(in the rows, 128 means zero)
A single turn carries every row of the set below to another of its rows. Some are shown first; where does it send the rows asked next?
j_149: [121 136 151 118 112 170 146 131 109 128 149 157 130 111 139 141 166 151
 110 111 124 143 132]
j_313: [105 143 138 151  92 143 142 146 106 123 137 160  68 116 149 149 120 144
 108 105 128 137 122]
j_245: [147 145 137 129 146 151 149 104 138 138 131 146 127 131 160 155 157 152
 103 115 113 149 120]
j_296: [134 155 144 110 119 128 145 117 140 153 148 145 118 135 170 147 168 137
 122  92 114 135 112]
j_757: [107 142 134 155  95 140 138 141 109 113 129 158  67 109 153 145 124 145
 106 108 124 133 121]
j_747: [122 137 153 114 114 164 143 136 114 122 153 158 127 107 142 139 168 151
 111 113 124 136 133]
j_325: [106 158 125 116 133 121 143  92 128 143 133 178 133 137 143 136 100 160
  98 129 141 151 110]
j_126: [150 137 156 124 105  87 169 112 111 108 124 155 111 142 148 144 141 141
  85 150 127 118 108]
j_380: [135 152 147  95 126 119 159 126 134 152 156 150 114 132 156 140 167 135
 108  95 115 126 124]
j_439: [107 141 127 154  88 141 152 128 103 122 121 157  73 108 144 135 127 140
  88 102 118 133 127]
j_965: [148 142 138 114 155 142 160 113 132 138 141 149 121 127 144 150 153 149
  89 119 115 139 132]
j_901: [ 99 142 132 110  87 108 123 134 103 137 132 149 133 153 125 139  94 132
  80 122 134 139 136]
j_346: [120 139 147 121 102 166 142 123 114 127 142 154 133 106 147 132 175 147
 108 104 117 139 129]
j_796: [142 142 156 119  84  84 172 110 105 123 126 154 113 150 150 138 147 132
  90 135 125 118 105]
j_768: [156 149 142 150 108  99 123 150  97 128 144 132 131 135 154 147 101 157
  80 131 124 129 107]
j_208: [108 141 129 156  92 138 143 132 108 112 122 156  69 104 150 139 128 145
  96 107 119 131 125]
j_121: [150 151 138 144  90  84 127 142  95 133 139 131 132 130 156 130 114 146
  71 120 114 117 110]
j_365: [140 153 141 126 130 143 140 107 141 146 136 144 126 135 173 154 164 148
 119 100 112 147 110]
j_448: [120 138 152 113 110 159 140 135 115 119 150 157 126 102 147 135 174 149
 110 109 120 130 131]
j_577: [108 139 120 133  96 108 103 112 116 109 107 144 135 133 144 137 106 140
  74 132 120 137 131]
j_726: [103 141 131 150  85 144 156 134  99 131 127 158  73 117 141 138 122 139
  93  99 123 139 127]
j_277: [149 140 162 142 103 109 154 113 112 115 125 154 118 160 161 166 133 150
 112 150 136 142  92]
j_15: [107 144 127 130  96 104  87 125 126 104 116 144 130 131 158 145 107 143
  96 132 125 135 120]
j_936: [148 153 138 147  83  91 129 137  93 145 137 129 137 140 157 132 111 144
  77 113 116 126 106]
j_253: [103 161 132  96 129  95 137 109 134 133 148 181 120 125 149 130 110 154
 104 125 140 128 111]
j_91: [ 98 147 140 110  87 105 107 148 112 130 143 150 128 154 141 150  97 135
 101 121 138 139 124]
j_224: [153 151 142 154  99 107 123 146  94 139 143 132 135 144 155 150  99 155
  86 127 126 139 104]
j_482: [142 146 142  98 143 128 167 124 131 145 153 153 115 129 142 142 158 141
  90 109 115 129 134]
j_333: [ 99 165 127 102 115  91 128 100 137 135 140 177 124 123 162 122 118 149
 108 115 134 128 104]
j_634: [102 148 137 120  90 102  90 143 121 115 133 147 125 142 155 152 103 141
 110 126 134 136 118]
j_738: [149 152 141 153  87 102 127 140  92 148 139 129 139 147 158 143 106 148
  83 117 122 137 102]
j_581: [142 143 162 137  83 107 159 111 109 132 127 152 120 167 164 161 137 142
 117 134 134 143  88]
j_147: [138 145 161 125  75  92 167 111 107 136 130 152 119 162 159 147 144 131
 105 126 128 130  95]
j_582: [102 162 121 121 120 116 134  82 131 145 124 175 136 134 155 131 109 156
 102 120 134 152 104]
j_476: [100 164 122 115 112 103 128  86 137 141 128 174 131 129 165 125 119 152
 107 114 129 140 101]
j_767: [155 150 140 145 103  88 126 147  97 124 141 133 129 127 154 139 109 152
  73 129 119 118 111]
j_61: [153 137 159 135 114 101 160 113 113 103 123 155 113 146 153 159 135 150
  97 157 131 131 101]
j_956: [106 158 130 102 139 110 143 107 128 137 144 181 124 131 141 135 101 158
  98 131 143 140 115]
j_5: [120 139 149 116 104 159 139 128 114 122 146 155 129 103 150 132 178 148
 110 104 118 132 130]
j_658: [104 139 122 122  93 109 121 118 106 125 115 146 135 143 127 134 100 134
  66 128 125 139 139]
j_68: [120 138 148 122 107 171 146 124 110 130 145 153 134 111 143 138 170 149
 107 107 121 143 130]
j_875: [103 144 137 150  88 145 151 141 100 131 135 160  71 121 143 145 118 143
 102 101 127 140 125]

j_738 goes to j_936
j_296 goes to j_380
And these:
j_634 goes to j_91
j_253 goes to j_956
j_747 goes to j_149
j_277 goes to j_581
j_726 goes to j_439

